In the rows, 128 means zero.
Named moves, each a turn or a mirror, and the order they were made in; the first pair answered:
J_698 (before |-> after):
[145 130 169 122 166 146 117 157  79 146] |-> [116 130 134  80 146 147 147 173  86 121]
[ 92 147 104  88 117 134 136 132 135 102] |-> [149 149 154 160 150 136  83 119 136 134]
[ 58  84 106 128 101  87 132 131 121 115] |-> [101  82 154 186 128  90  90 117 124 139]
J_951 (before |-> after):
[106 135 109 115  91 207  83  78  90 152] |-> [111 133 107 111  90 212  82  81  91 151]
[164 171 126  87 104 142 172 158 123 116] |-> [130 163 105  90  82 128 168 155 148 119]
[133 146 156 103 119  64 170 152 139 114] |-> [108 132 143 110 112  62 163 150 151 119]
[135 136 101  82 134 102 177 151 123  91] |-> [110 120  84  97 122  88 159 154 146 102]
J_942 (before |-> after):
[ 93 106 118  71 166 175 121 178  54 117] |-> [ 53  98 132  98 118 159 100 127  38 130]
[156  89 166 161 180 104 120 171 116 127] |-> [158 117 150 103 177 147 147 185  95 102]
[ 93 123 130  92  85 143 163 108 138  93] |-> [ 84 102 146 148  88 104 132  99 155 115]
[154 154  94  67 108 155 166 117 160 110] |-> [116 139 104  99  70 126 150  70 145 121]
J_503 (before |-> after):
[156 154 114 163 132 188  95 126 148 172] |-> [161 151 143 187 126 168  96 101 134 168]
[115 124 111 103 115 140 141 122 118 111] |-> [139 131 122 116 122 108 151 119 148 114]
[  6  79  77 110  84 121 117 150  97 128] |-> [ 81 103  94 158 113  22 141 153 204 128]
[ 96 104 134 155 151 163  86 118 116 145] |-> [118 118 117 167 160 134  97 127 171 151]
J_58 (before |-> after):
[149 139 157 111 140 131 100 124 130 125] |-> [143 136 161 123 121 123 101 110 137 127]
[111  90 146 148 154 134  97 138 109 124] |-> [121  98 141 167 151 137  84 134 142 136]
[ 86  88 143 144 115 115 106 119  68 125] |-> [125  93 142 142 158 152  89 157  75 135]
Pairs:
(2 to 4 moves a pair)
[149 137 146 132 139 138 150 102 142 131] |-> [143 115 137 139 161 139 130 123 145 136] => J_503 then J_942 then J_942 then J_942
[100 163 113  40 114 153 171 132  90  90] |-> [ 50 109 118 147 107  41 115 115 141 121] => J_942 then J_942 then J_698
[154 139 110  95 125 203 119 149 101 127] |-> [ 93 108 103 150  73 158  81 104 115 146] => J_951 then J_951 then J_942 then J_951
[109 116 126 129 162 160 151 161  95 112] |-> [111 105 126 156 171 132 135 168 107 116] => J_942 then J_942 then J_942 then J_942
[134 121  66 114 178 158 120 194 185 134] |-> [169 166 112 121 133 226 105 126 156 153] => J_942 then J_58 then J_698 then J_942
